[[125 141 132 126 131 121 115 126 142 136 137 129 125 129 144]
 [127 135 107 131 120 114 116 127 133 120 131 126 132 120 124]
 [154 131 129 129 128 125 126 124 136 111 135 128 141 128 124]
 [139 123 147 143 130 133 131 127 134 114 132 128 129 130 123]
 [118 125 122 135 129 123 132 129 127 134 127 129 144 129 111]]
=>
[[144 129 125 129 137 136 142 126 115 121 131 126 132 141 125]
 [124 120 132 126 131 120 133 127 116 114 120 131 107 135 127]
 [124 128 141 128 135 111 136 124 126 125 128 129 129 131 154]
 [123 130 129 128 132 114 134 127 131 133 130 143 147 123 139]
 [111 129 144 129 127 134 127 129 132 123 129 135 122 125 118]]

[[128 121]
 [131 131]
 [130 130]
 [124 130]
 [110 130]
 [128 104]
 [129 128]
 [131 126]]
=>
[[121 128]
 [131 131]
 [130 130]
 [130 124]
 [130 110]
 [104 128]
 [128 129]
 [126 131]]

[[131 125 131]
 [103 127 115]
 [111 129 138]
 [144 127 128]]
=>
[[131 125 131]
 [115 127 103]
 [138 129 111]
 [128 127 144]]

[[121 112 148 119 114 142 129 129 103 134 121]
 [148 119 124 124 117 118 128 133 137 131 123]
 [145 135 133 122 113 122 126 144 124 136 122]
 [140 114 128 123 122 130 125 127 109 130 123]
 [136 137 131 121 112 125 126 142 129 134 122]]
=>
[[121 134 103 129 129 142 114 119 148 112 121]
 [123 131 137 133 128 118 117 124 124 119 148]
 [122 136 124 144 126 122 113 122 133 135 145]
 [123 130 109 127 125 130 122 123 128 114 140]
 [122 134 129 142 126 125 112 121 131 137 136]]

[[129 129 127]
 [139 130 129]
 [128 126 123]
 [128 129 104]
 [134 128 122]
 [130 129 124]
 [127 129 151]
 [126 128 126]
 [128 128 143]
 [128 127 127]
 [126 147 128]
 [128 128 121]]
=>
[[127 129 129]
 [129 130 139]
 [123 126 128]
 [104 129 128]
 [122 128 134]
 [124 129 130]
 [151 129 127]
 [126 128 126]
 [143 128 128]
 [127 127 128]
 [128 147 126]
 [121 128 128]]

[[139 135 115 129 136 108 127]
 [142 126 136 128 121 122 117]
 [135 119 122 127 120 126 133]
 [119 126 123 132 131 121 129]
 [146 126 128 130 126 115 132]
 [136 119 141 123 121 133 126]
 [124 132 130 132 130 112 131]
 [141 129 102 130 128 148 125]
 [143 125 128 127 123 121 121]
 [138 124 130 127 129 123 123]]
=>
[[127 108 136 129 115 135 139]
 [117 122 121 128 136 126 142]
 [133 126 120 127 122 119 135]
 [129 121 131 132 123 126 119]
 [132 115 126 130 128 126 146]
 [126 133 121 123 141 119 136]
 [131 112 130 132 130 132 124]
 [125 148 128 130 102 129 141]
 [121 121 123 127 128 125 143]
 [123 123 129 127 130 124 138]]

[[103 140 140 137 115 103 113 137 123 118 141 145 144 119]
 [126 132 121 122 149 153 139 102 133 137 142 142 151 110]
 [149 138 141 104 114 130 104 145 110 103 144 111 150 146]
 [136 123 124 148 154 110 153 125 124 145 108 115 108 132]
 [112 127 138 122 140 104 105 152 132 147 113 108 115 134]
 [107 116 128 125 121 123 126 117 141 105 141 110 111 119]]
=>
[[119 144 145 141 118 123 137 113 103 115 137 140 140 103]
 [110 151 142 142 137 133 102 139 153 149 122 121 132 126]
 [146 150 111 144 103 110 145 104 130 114 104 141 138 149]
 [132 108 115 108 145 124 125 153 110 154 148 124 123 136]
 [134 115 108 113 147 132 152 105 104 140 122 138 127 112]
 [119 111 110 141 105 141 117 126 123 121 125 128 116 107]]
